Rotation paths and how fast each direction turns (degrees each step):
Each turn is a multiple of 5 degrees from 10 to 175, or 0.
Each row of a path follows its step; steps can be skipped.
path 1
step 1: [ 10  16  20  -1   0  -4 -22  12  27 -17   4 -13 -15 -10  -1   6  12 -17
  15  -2   7  31 -12  -3   4 -37  18 -12   0  -6   9 -25 -11  -2  13  10
  -8 -11  -5  -1 -21  -1  20   3 -20  10   2  -4 -28  -9 -17   7  19   8
 -16 -22   6 -15  25  -1   4 -21   1  27  -7  17   5  -1 -22]
step 5: [  8 -12   5  -3  -3   1 -13 -24   1   5  -8 -24 -10  23   6 -22 -10  -2
 -12   4   1  -9 -11  17  -6  15  27  -9   7 -24  -2   4  28 -13 -20   0
   7  -1 -20   3 -29  17 -10  -9 -20   5  22  -2 -10 -12  -9   6  15 -17
 -18 -28  -1  -7   9  19  24  -5  18   1   5  33   4   9 -26]
step 11: [ -5 -23   3  -7  -8   5  -2  14 -20   0  21 -29 -20   0  -3 -20   2 -13
  -2  -6  30  23  -2  -3  11   3   7 -17 -11 -27  11  25  -5  -9 -14 -13
  18 -16 -24 -26 -23   6  -9  -8  -2  14   1  13  -1 -34  -7   1 -13  20
   1 -28  -5  -2  14  18  12   0   1  -5  14  -1  26  -5  -3]
step 13: [ 15  -4  -3  11   1  22 -28  -8  18   3  -5  -9  -8 -10  -8   8   3 -26
  -6   2 -10  -7 -12  -9  -4   1  30 -19   7   1   1 -18  23 -22  33  13
   1  16 -13   8 -21   7  12   8  -8  11  10 -23 -20  -7 -15  27   1   0
 -21   4   7  -8   0   3  23 -35 -12  18 -15  18   8   3 -21]
step 19: [  2   6   1  13   2  31 -25  20   7 -11  31  -1   8 -26 -21   5   5 -23
   6   2  24  31  -8 -11  -3  -7   7 -13 -14 -11  -2   3  -5  -4   5  11
  -7 -19   3 -33   1   3  -7  -3 -14   5  -6  12  -1 -12  -3  32 -17   6
 -12   9   8  -3  16   1  40 -22   2  19   6  -5  13  -2 -19]
step 20: [ -1   0  15  15  -7  15 -23  -1  32  -3   9  -1 -22  24   0  11   6 -25
  14  -2   3  15  -6   2 -14 -26  20 -20  -1 -14  17 -19  19   7 -19  22
  21  -5 -10 -14 -10   9   0 -12   3  -9  -9  -1   0  -6 -25  19   9  -1
 -21 -28   3 -19  25   1   3  -9  -8  14   4   4  24  -2 -26]
step 22: [ 14 -26   6 -10 -26  17 -28   3   4   2   2 -20  -1   0   2 -21 -12 -12
 -35 -13  17  18  20  -5   9  -8   7  -7   7  -8  -5   9   1   2  14 -36
  -6   0 -20  -6 -23   8   6  20  16  16   5  -5 -20   0   6   0 -19  20
   2  12   1 -10   3  22  33 -12 -26  -4 -10   2  -1 -13  13]
step 23: [  5 -19  13 -11  -8   0 -14   3 -20  -9  -2 -28 -25  -9 -31 -33 -23  13
  -4 -15  10  29  -1  -2 -11  -5  26  -5   1   4  -4  13  23 -18 -14  -1
   7   1 -21  -3 -11  10  17 -16  15  18 -19   7  -7 -21 -15   5   1  10
  -4 -15   0  -9  15  14  33  15   9  12   3  15 -10   0  -1]
Speeds:
[-9 -1  7 -1  5 -2  2 -4  1 -1 -6  6 -4  5  2  2  0  2 -5  0  0  7  1 -5
  0 -4  0  1  0 -3  0  3  3 -2  4  1  2  2  6 -6  1 -6  1 -2  5  6  0 -6
  4 -1  0 -6  2 -2  0  1  3 -2  4  0  4  0  2 -3 -5 -3 -2  4 -4] -> 135
[-2  2  0 -1 -3  1  1  0  3 -7  0  5  2 -5  5 -1 -2  2 -1  0 -2  2  2  0
  1 -4  1 -5  8 -5  3  0  2 -7 -2  0  5  4 -4  4 11  4  1 -2 -1  1  1  3
  2  0  1  4  5  2 -7 -1  2 -3 -4  2 -6  0  3 -1  1 -3  7  7  1] -> 90
[ -1  -1   4  -5 -12  -1  -4  -1  -1  -1  -3   4   1   5   6   3   1  -2
  -3   1  -3  -5   1  -3   1   4  -2   4   0   3   1   3  -3   4  -4   2
   0   2  -3  -3   0  -3  -2   0   4   3   0   1   3  -3   2   1   1   1
  -4   1   2  -5   5   7  -1   4  -6   7   7   1  -5  -1   6] -> 60
[ 3  6 -2 -8  0  6  3 -3 -2 -4  3  1  0 -4  3  2 -1  4 -9 -5 -2  1 -2  2
  4  0  1 -3  6  4 -1 -2 -5  3  5  0 -3 -5  8 -4  0 -3  0  3 -2  0  1 -6
 -3  2  2  4 -1  2  0  1 -5 -5  0 -4  3 -7 -3  4  1  4  3  1  3] -> 120
[  0  -2   0   1   0  -1   4   0  -5   2   2   2  -5   4   3   4  -1   5
  -3   2  -1   1  -1   5   1   2   7   5  -1   3  -2  -3  -7  -4  -5   1
   8  -2  -1  -5   2   6   0  -4   5  -3  -3  -2   4   1 -10   5   1  -2
   5  -8   2   1  -2   4   2  -1   0  -4   0   4   1  -3   2] -> 120
[ 4  3 -1  4 -6 -9 -1 -5 -2 -4 -6  0 -2 -4 -5  3 -4  2  2  0  3  3 -5  3
 -7 -3  2  0  1 -2 -2 -8  3  7 -4  3 -4  0  4 -1 -2  3 -4 -3 -1  2  0 -4
  0  0  0  2  1 -1 -3 -2  1  6  5  0 -1 -1  0  2  4  2  1  8 -3] -> 95
[ 8  1 -3 -1  3  0  2 -5  7  1  3  0  1  0 -3  5  2  5  1  1 -3  6  3 -2
 -3 -5 -6 -3  4 -7  5  3 -5  5 -5  0  0  1 -4 -3 -2 -1  2  0  3  1  1 -1
 -1  1 -3 -3 -4  6 -2 -3  7  1 -3 -1  1 -2  3  0  1  1 -8 -4  4] -> 135
